In the data rows, the value 128 means zero.
Every row has a hidden score. How much higher is the second row's score than the first row's in each pair? 10 means about the same, 20 much higher and 0 much lower. The score is a weighted sum of the row's numbers plus the product of two more (or one squared), each taken from its middle value.
array([110, 110, 132, 113, 144, 082, 103, 120, 144, 123, 112, 108, 119,
       091])
array([157, 155, 138, 146, 166, 118, 157, 135, 172, 148, 139, 120, 139,
       134]): 7
array([181, 147, 136, 157, 159, 121, 213, 110, 141, 137, 124, 110, 133,
       122])
array([202, 116, 192, 168, 193, 078, 181, 133, 163, 153, 138, 130, 149,
       145]): 10
array([070, 132, 095, 091, 120, 125, 069, 161, 133, 127, 124, 131, 122,
       098])
array([148, 125, 149, 141, 129, 131, 136, 109, 167, 152, 128, 108, 127,
       124]): 5
array([048, 171, 075, 110, 020, 251, 049, 255, 028, 111, 225, 255, 206,
       197])
array([143, 063, 170, 138, 114, 091, 135, 029, 111, 120, 089, 070, 081,
       135]): 6
array([089, 096, 112, 087, 135, 065, 089, 099, 117, 094, 088, 086, 097,
       067])
array([137, 122, 165, 166, 077, 198, 122, 255, 002, 107, 237, 255, 204,
       255]): 14
array([041, 156, 069, 099, 054, 192, 039, 158, 128, 119, 128, 137, 130,
       109])
array([131, 114, 139, 133, 133, 112, 109, 109, 109, 125, 121, 118, 118,
       128]): 8
array([147, 069, 170, 124, 120, 094, 140, 097, 115, 108, 107, 103, 109,
       108])
array([121, 152, 102, 115, 152, 128, 129, 106, 114, 125, 119, 114, 122,
       125]): 11
array([147, 159, 116, 143, 162, 133, 145, 141, 165, 154, 143, 129, 151,
       116])
array([166, 147, 135, 147, 166, 121, 160, 121, 157, 141, 132, 117, 133,
       133]): 9
array([122, 091, 156, 123, 067, 154, 108, 153, 147, 125, 142, 129, 137,
       115])
array([101, 116, 137, 134, 071, 170, 091, 154, 121, 130, 144, 151, 147,
       126]): 4
array([145, 150, 137, 148, 169, 109, 127, 148, 176, 158, 141, 119, 157,
       119])
array([123, 148, 124, 121, 159, 108, 109, 168, 141, 138, 147, 152, 165,
       131]): 12
array([154, 088, 184, 141, 148, 075, 146, 109, 111, 117, 122, 121, 113,
       137])
array([091, 076, 143, 111, 018, 174, 093, 140, 076, 099, 121, 144, 119,
       131]): 12
array([179, 149, 121, 147, 161, 129, 211, 103, 137, 138, 117, 121, 119,
       125])
array([093, 137, 097, 115, 087, 158, 092, 125, 155, 131, 120, 113, 128,
       100]): 8
array([104, 093, 135, 117, 116, 101, 112, 120, 139, 116, 104, 090, 112,
       078])
array([155, 144, 130, 152, 171, 121, 152, 136, 168, 151, 135, 118, 130,
       125]): 9
array([143, 072, 172, 130, 130, 088, 136, 110, 128, 123, 106, 113, 113,
       113])
array([132, 104, 155, 129, 096, 150, 125, 119, 154, 134, 128, 122, 130,
       108]): 9
array([179, 153, 129, 165, 160, 132, 213, 088, 152, 144, 113, 114, 127,
       131])
array([106, 180, 060, 117, 131, 152, 135, 115, 117, 108, 112, 118, 111,
       114]): 12
array([122, 099, 099, 105, 132, 099, 169, 070, 107, 096, 075, 056, 086,
       085])
array([167, 127, 116, 135, 145, 113, 195, 081, 103, 111, 103, 100, 096,
       132]): 10
array([159, 148, 112, 147, 149, 136, 185, 101, 118, 120, 128, 115, 128,
       136])
array([161, 160, 109, 155, 163, 130, 192, 090, 155, 134, 112, 106, 116,
       127]): 10
array([134, 118, 139, 124, 137, 106, 119, 122, 162, 137, 117, 111, 129,
       106])
array([133, 109, 143, 115, 144, 099, 120, 114, 148, 140, 124, 110, 124,
       104]): 11
array([121, 121, 132, 125, 108, 136, 123, 100, 159, 136, 119, 106, 121,
       109])
array([165, 101, 185, 163, 134, 131, 148, 136, 177, 154, 139, 125, 143,
       130]): 10
array([147, 088, 166, 137, 118, 108, 146, 119, 155, 137, 119, 102, 124,
       109])
array([091, 080, 136, 103, 060, 145, 088, 150, 121, 109, 119, 118, 124,
       098]): 13
array([141, 132, 147, 141, 111, 153, 141, 154, 109, 131, 158, 166, 148,
       170])
array([160, 071, 180, 118, 151, 072, 145, 101, 101, 106, 109, 120, 104,
       132]): 12
array([176, 136, 167, 161, 179, 101, 157, 126, 130, 145, 155, 152, 140,
       169])
array([170, 088, 186, 153, 135, 101, 160, 116, 119, 121, 130, 131, 130,
       157]): 11
array([048, 083, 091, 089, 046, 141, 057, 089, 121, 094, 081, 078, 088,
       064])
array([137, 124, 088, 117, 151, 099, 171, 063, 092, 094, 083, 097, 082,
       121]): 11
array([087, 133, 101, 108, 113, 151, 085, 160, 147, 130, 138, 139, 152,
       106])
array([135, 125, 153, 140, 146, 111, 127, 089, 158, 144, 112, 101, 127,
       131]): 8
array([072, 184, 019, 096, 114, 164, 118, 129, 143, 113, 103, 095, 116,
       071])
array([000, 226, 015, 096, 023, 255, 000, 255, 025, 112, 209, 255, 184,
       218]): 10
array([179, 112, 188, 151, 172, 092, 157, 140, 135, 153, 152, 146, 137,
       149])
array([034, 131, 077, 092, 002, 228, 043, 255, 000, 086, 199, 255, 179,
       182]): 14
array([123, 207, 083, 135, 159, 173, 136, 186, 156, 159, 155, 153, 170,
       136])
array([142, 110, 158, 152, 101, 154, 136, 134, 162, 146, 139, 128, 142,
       124]): 7
array([130, 132, 113, 122, 149, 109, 148, 106, 147, 112, 109, 094, 106,
       097])
array([186, 162, 121, 156, 179, 137, 210, 090, 144, 136, 110, 092, 108,
       131]): 10
array([113, 118, 127, 125, 097, 146, 114, 112, 121, 119, 127, 121, 123,
       128])
array([131, 148, 110, 127, 151, 118, 152, 107, 150, 138, 117, 099, 119,
       112]): 13
array([186, 100, 190, 157, 133, 126, 164, 151, 103, 138, 154, 178, 146,
       178])
array([146, 123, 122, 123, 151, 105, 139, 108, 137, 122, 105, 108, 117,
       108]): 9
array([152, 135, 144, 142, 166, 093, 126, 145, 139, 147, 137, 135, 152,
       135])
array([111, 151, 110, 120, 122, 146, 091, 182, 145, 139, 152, 150, 153,
       114]): 12
array([117, 139, 133, 129, 083, 189, 107, 133, 146, 142, 141, 138, 153,
       135])
array([170, 184, 131, 160, 171, 143, 180, 141, 179, 154, 151, 133, 153,
       131]): 11
array([159, 166, 110, 143, 170, 122, 194, 087, 147, 137, 113, 096, 114,
       129])
array([113, 124, 123, 114, 141, 110, 095, 120, 138, 133, 123, 121, 119,
       125]): 10
array([163, 065, 186, 132, 140, 077, 149, 102, 118, 112, 113, 114, 124,
       121])
array([175, 179, 118, 162, 180, 134, 200, 114, 147, 144, 124, 114, 134,
       140]): 7
array([176, 169, 122, 164, 172, 139, 207, 124, 148, 144, 136, 126, 128,
       134])
array([126, 120, 124, 131, 149, 097, 133, 116, 133, 123, 110, 107, 120,
       110]): 9
array([165, 088, 178, 149, 123, 112, 153, 140, 129, 139, 133, 131, 135,
       131])
array([149, 166, 129, 144, 171, 122, 136, 153, 182, 153, 139, 134, 151,
       127]): 7
array([071, 158, 083, 099, 068, 190, 071, 128, 134, 128, 131, 121, 143,
       119])
array([097, 123, 095, 097, 147, 096, 089, 141, 114, 104, 119, 131, 128,
       098]): 13
array([111, 179, 095, 128, 159, 136, 121, 174, 132, 138, 142, 153, 147,
       128])
array([080, 134, 111, 118, 051, 195, 082, 127, 142, 134, 125, 121, 134,
       126]): 4
array([183, 162, 121, 149, 168, 124, 206, 076, 135, 126, 100, 096, 112,
       141])
array([132, 121, 131, 123, 161, 094, 117, 126, 159, 140, 118, 116, 133,
       109]): 13
array([121, 106, 129, 109, 146, 084, 105, 112, 143, 113, 108, 107, 121,
       095])
array([142, 149, 128, 124, 171, 108, 131, 143, 176, 147, 143, 130, 146,
       122]): 10
array([178, 120, 178, 167, 149, 113, 161, 181, 167, 151, 162, 153, 168,
       136])
array([106, 073, 151, 117, 079, 125, 104, 089, 105, 105, 107, 113, 098,
       121]): 6
array([173, 120, 181, 154, 168, 087, 156, 150, 148, 158, 151, 148, 156,
       138])
array([103, 137, 107, 097, 143, 107, 085, 121, 058, 104, 135, 166, 111,
       166]): 12
array([119, 109, 136, 121, 112, 124, 119, 083, 148, 125, 102, 087, 100,
       121])
array([175, 097, 181, 152, 131, 117, 150, 094, 161, 154, 131, 112, 129,
       146]): 13
array([157, 063, 173, 126, 132, 062, 142, 088, 106, 109, 102, 094, 097,
       112])
array([110, 100, 130, 106, 121, 099, 111, 067, 132, 123, 093, 078, 097,
       094]): 11
array([155, 087, 175, 137, 122, 125, 141, 113, 161, 144, 119, 110, 135,
       117])
array([013, 169, 038, 073, 044, 204, 024, 159, 134, 118, 132, 124, 122,
       091]): 12
array([105, 214, 039, 119, 142, 184, 148, 145, 164, 137, 134, 122, 145,
       100])
array([169, 090, 186, 156, 130, 113, 155, 131, 133, 130, 135, 143, 131,
       142]): 8
array([178, 133, 121, 155, 159, 121, 209, 098, 142, 128, 120, 094, 103,
       108])
array([138, 108, 145, 125, 150, 100, 119, 164, 134, 130, 131, 142, 140,
       127]): 14
array([162, 103, 174, 143, 146, 090, 149, 137, 138, 133, 131, 126, 134,
       126])
array([173, 104, 190, 152, 169, 089, 134, 074, 152, 149, 131, 107, 118,
       153]): 7
array([138, 085, 161, 134, 100, 127, 133, 106, 124, 123, 113, 114, 122,
       134])
array([188, 092, 199, 151, 176, 075, 158, 133, 168, 156, 139, 126, 146,
       131]): 12
array([155, 102, 172, 148, 114, 131, 144, 123, 153, 140, 132, 113, 132,
       121])
array([137, 071, 159, 119, 112, 091, 140, 115, 116, 114, 109, 109, 108,
       111]): 14
array([094, 137, 106, 125, 098, 166, 098, 129, 160, 140, 120, 113, 132,
       108])
array([101, 143, 098, 111, 153, 119, 106, 128, 115, 120, 122, 122, 124,
       118]): 12
array([124, 125, 131, 112, 157, 095, 115, 131, 155, 122, 115, 101, 131,
       099])
array([025, 173, 060, 108, 027, 255, 020, 213, 068, 112, 175, 228, 166,
       184]): 10
array([041, 138, 088, 109, 018, 225, 050, 255, 000, 068, 224, 255, 183,
       223])
array([164, 150, 135, 145, 166, 118, 159, 133, 161, 142, 127, 116, 146,
       121]): 6
array([149, 079, 176, 120, 133, 087, 127, 110, 144, 138, 112, 102, 122,
       106])
array([143, 151, 118, 140, 158, 118, 170, 118, 159, 129, 117, 112, 117,
       111]): 9
array([159, 091, 176, 125, 162, 075, 136, 103, 094, 118, 124, 125, 117,
       144])
array([116, 150, 127, 126, 153, 109, 105, 138, 142, 137, 132, 129, 140,
       133]): 11
array([143, 141, 116, 132, 157, 124, 149, 116, 144, 140, 130, 104, 125,
       118])
array([150, 177, 111, 148, 168, 153, 160, 150, 171, 168, 149, 136, 153,
       134]): 11
array([184, 096, 194, 153, 159, 091, 156, 120, 122, 145, 130, 128, 128,
       149])
array([122, 141, 126, 135, 106, 167, 117, 126, 152, 141, 141, 132, 134,
       150]): 9
array([114, 081, 150, 128, 086, 127, 116, 119, 125, 114, 115, 117, 116,
       117])
array([180, 162, 126, 159, 181, 122, 215, 094, 148, 148, 109, 099, 121,
       147]): 10
array([105, 156, 110, 123, 109, 173, 108, 150, 152, 151, 142, 144, 147,
       144])
array([111, 076, 149, 125, 083, 131, 105, 094, 107, 105, 101, 103, 099,
       113]): 9
array([115, 144, 125, 132, 130, 143, 109, 176, 157, 154, 150, 150, 155,
       132])
array([157, 144, 109, 136, 163, 116, 192, 078, 142, 124, 095, 098, 108,
       122]): 9
array([146, 080, 171, 128, 120, 100, 143, 109, 146, 128, 114, 109, 116,
       109])
array([193, 102, 201, 158, 179, 077, 162, 119, 123, 131, 131, 138, 127,
       156]): 8
array([150, 094, 173, 139, 125, 108, 144, 112, 153, 139, 119, 107, 122,
       114])
array([190, 146, 146, 165, 167, 127, 211, 127, 160, 164, 138, 128, 139,
       133]): 12
array([152, 069, 181, 131, 136, 056, 134, 083, 119, 111, 101, 103, 109,
       106])
array([113, 092, 132, 108, 106, 105, 116, 100, 143, 114, 100, 093, 104,
       083]): 12
array([189, 111, 193, 160, 183, 080, 176, 113, 138, 146, 131, 133, 132,
       157])
array([091, 168, 049, 113, 129, 156, 141, 124, 147, 123, 102, 097, 119,
       074]): 15
array([153, 079, 175, 129, 123, 083, 131, 080, 140, 125, 096, 083, 104,
       111])
array([155, 154, 131, 141, 159, 120, 156, 132, 166, 154, 135, 114, 130,
       115]): 12
array([110, 223, 038, 128, 145, 183, 150, 164, 164, 148, 125, 122, 142,
       101])
array([166, 085, 180, 144, 136, 087, 148, 107, 106, 119, 123, 132, 113,
       134]): 6
array([111, 118, 128, 133, 103, 140, 119, 118, 143, 131, 124, 107, 121,
       114])
array([134, 158, 126, 122, 164, 111, 113, 125, 148, 138, 130, 132, 148,
       143]): 9
array([139, 101, 160, 145, 101, 138, 125, 114, 133, 128, 121, 122, 124,
       139])
array([107, 124, 127, 138, 079, 168, 110, 126, 145, 140, 132, 126, 133,
       129]): 11
array([095, 117, 120, 105, 081, 167, 101, 124, 154, 133, 124, 108, 127,
       099])
array([084, 146, 100, 100, 147, 105, 087, 125, 061, 100, 127, 153, 123,
       161]): 15
array([122, 116, 134, 125, 115, 120, 121, 116, 137, 123, 118, 117, 119,
       105])
array([151, 136, 124, 135, 159, 122, 161, 103, 157, 140, 116, 107, 126,
       120]): 10
array([121, 136, 121, 131, 095, 174, 114, 134, 155, 135, 131, 114, 138,
       112])
array([165, 095, 186, 153, 147, 094, 141, 071, 154, 139, 116, 093, 114,
       145]): 6
array([102, 185, 047, 117, 136, 168, 141, 138, 163, 128, 119, 115, 128,
       089])
array([100, 134, 109, 131, 082, 168, 106, 155, 093, 118, 139, 154, 138,
       152]): 8
array([082, 194, 053, 103, 144, 151, 092, 182, 083, 112, 146, 175, 135,
       157])
array([137, 153, 110, 149, 158, 132, 153, 122, 164, 136, 130, 105, 130,
       114]): 6
array([106, 139, 122, 111, 145, 112, 089, 142, 145, 131, 132, 131, 144,
       124])
array([135, 097, 153, 117, 152, 087, 131, 144, 131, 132, 131, 134, 134,
       113]): 13
array([150, 120, 150, 124, 165, 091, 128, 120, 114, 137, 134, 136, 130,
       149])
array([167, 105, 188, 153, 150, 105, 140, 099, 175, 158, 125, 112, 123,
       135]): 7
array([152, 101, 170, 148, 108, 127, 137, 121, 168, 153, 121, 114, 127,
       119])
array([111, 144, 116, 121, 100, 168, 105, 125, 144, 137, 135, 129, 137,
       147]): 10
array([163, 122, 130, 138, 150, 096, 177, 081, 079, 101, 123, 124, 098,
       149])
array([000, 138, 049, 065, 015, 212, 006, 255, 000, 056, 194, 255, 151,
       201]): 18
array([072, 118, 105, 104, 064, 168, 082, 149, 135, 121, 125, 127, 132,
       100])
array([134, 117, 141, 109, 152, 100, 108, 135, 147, 131, 120, 110, 128,
       102]): 12
array([150, 081, 168, 138, 105, 114, 138, 112, 113, 122, 108, 118, 116,
       122])
array([179, 170, 109, 153, 176, 135, 201, 113, 167, 144, 135, 119, 132,
       128]): 11
array([140, 148, 125, 129, 154, 114, 129, 117, 144, 134, 131, 125, 134,
       128])
array([038, 148, 066, 087, 042, 196, 039, 147, 115, 117, 129, 135, 126,
       126]): 11
array([093, 147, 100, 125, 087, 181, 094, 152, 111, 130, 145, 159, 139,
       161])
array([114, 128, 106, 105, 152, 100, 120, 100, 122, 126, 121, 116, 110,
       124]): 12
